The rows of T fall into a few groups, and each row is roughly a mix of its group's hidden directions.
T, 70 rows:
[[ -6   9   7  21  -2  10  18   0   2  20]
 [ -9 -12   0  25  14   9   6  -5  -6 -15]
 [-12   7   4  -8 -29  -5  -5  -8   5  12]
 [ -1  16  -7  -5 -28  -6  -4 -12   3  10]
 [-14  -4 -12   6  -1 -23   2  -9  13 -15]
 [ 15   3   2 -15 -10  18 -12   3 -17   6]
 [ -8  10 -15  -5  -9  -5  -5  -4 -23 -18]
 [ 13  -3  10  20  -5 -15   8  -4   2  20]
 [-11  -2 -11 -17   6   9 -13   3  -2 -24]
 [  1  -7 -27   8  18   0  -3  -5  -9 -12]
 [-12   1  -9 -20   7  15  -3   5  -1 -21]
 [-14  -5 -19  -1   4  -2  -6  -4 -21 -18]
 [ -2  20  -1 -20 -14   7  -2   5   4  18]
 [ -7  11  -4 -29   1  14   7  11   4  -3]
 [ 14   2  11  16  -7 -11   9  -5   1  24]
 [  7 -15  -4   9   0 -26 -16  -2   3 -10]
 [ 10   4  -1 -10 -16  13 -14   4 -22   7]
 [-13   6 -17  -6 -20  -7  -6 -11 -16  -7]
 [ 12 -14   6  25   3 -19   2  -6   0   4]
 [  9  18  16  20 -10   6   2   8 -11  -5]
 [  4  -9 -23  13  22   3  -5  -5   9   3]
 [ 11  11   9   0 -17   8 -11   6 -23  -7]
 [ 18  -8   3  -2  -6 -29  -7  -1   5   8]
 [ -4   2  -3  12  10 -11  12  -8  27  -8]
 [ -9  -1   3  -5 -26  -6  -2 -10  11  20]
 [ -2  12  22  20  -1   1   5  13 -13  -6]
 [-17  10  -6  -5   4  29   0   1  -7  -9]
 [ 11 -16  10  22  10 -10  14  -6  -3   0]
 [  2  -6  28  -1   6   6   4  11  16  11]
 [ -2 -13 -19 -15   9  -3   1 -12  19   8]
 [ -8  -5 -12   7   9 -13  11 -11  26  -1]
 [ -8   3  16   6 -12   5  -3  14 -25   8]
 [  5  -8 -21 -23  -5  -1 -12 -13   3  -4]
 [ 15   2   8   4  24   6   6  14  -7 -15]
 [  2  19 -11  -4 -26  -6  -5 -11   0   6]
 [-14  -6 -13  -1   9  -1  -5   0 -21 -21]
 [ 10   9  25  -2  -4   4   3   8  18  14]
 [-14  -6  -3   5  13 -15  11  -7  23  -9]
 [  6  15  18  20   3  -1   6   6   0 -18]
 [  4  -7  -7   6  26   4   2   7 -13 -19]
 [ 12   1  11  19  -7 -11   8  -5   2  24]
 [ -2  18  -2 -27 -10  12  -3   5   1   9]
 [-13  10  -4  -8 -12  -4  -5   0 -23 -19]
 [-10  11   4   2   3  30  15  -1  -7   4]
 [ 10 -10  12   5  10   5   5   3  23  19]
 [  6 -13   6  26   6 -17  12  -1   5   5]
 [-18   8  -2  -9 -26  -5 -10  -9  -1   7]
 [ 15   5   9   0 -11 -16   8   1   7  25]
 [-12  -6  -6  11  15 -13  14  -4  21   4]
 [ -7   1  10 -11 -16  -8  -1 -10  11 -24]
 [ -9 -17 -17 -20   0   1  -5  -4  -1  18]
 [-12  -8  -7  10  17 -11  13  -4  21   6]
 [  0 -13 -15 -25   5   3  -4 -11  14   6]
 [ -2  13   5  27  -8 -11   0   8 -14  -8]
 [-15   8 -10 -21   0  15  -9   6   0 -14]
 [-15  -2   4 -10 -29  -8   0  -8  -4   9]
 [ 21  -4  -1  11  25   6   7   7   8   0]
 [ 13   2  -3 -10  -9  19  -9   4 -15  19]
 [ 20 -10   4  -1  -7 -24 -14  -8  -3   3]
 [  6  -9 -21 -20   4  -2  -5 -15  15  -3]
 [ 17   8   0  -2 -10  19  -8   6 -16  15]
 [ -5  12 -11  -7 -20  -8  -2  -7 -21 -13]
 [-22   0  -8  20   7  16  -1   1   0 -12]
 [ 16   4   0 -13 -12  15 -14   3 -20   3]
 [-12  12  -9 -24  -4  16 -10   5   0  -8]
 [-12 -12 -23   3  11  -2  -4  -5 -15 -14]
 [  7   7   7  -4 -18  12 -11   8 -24   5]
 [ -6 -14 -17 -22  -3   1  -4 -10  11  13]
 [-11  -7  -5   7  17 -12  13  -6  23   2]
 [ 14  -4  -9   9  27   4   5   5  -7 -13]]

Here is one row of each group, with its name. Which group are the others in?
[  7 -10   3   6  29   7   5  10  -5 -13] -> Z
[ 13  -5   2  11  -8 -28  -8  -2   6  12] -> U
[-11   0   2   9   5 -19   8  -6  16 -21] -> Q

[  3  15   9  27  -4  -5   2  11 -13  -7] -> Q
[ 24  -6   8 -13  -4 -21   3  -2   2  10] -> U
[ -9   3  15  -9 -25  -3  -2  -3  10  17] -> Z
[ 21   9   0 -12  -7  14 -14   0 -15  -7] -> Q
[  4  -3 -13   1  18  -4   9 -10  26   0] -> Q
[13 -6 -7 10  7  2  3 -6 24 20] -> Z
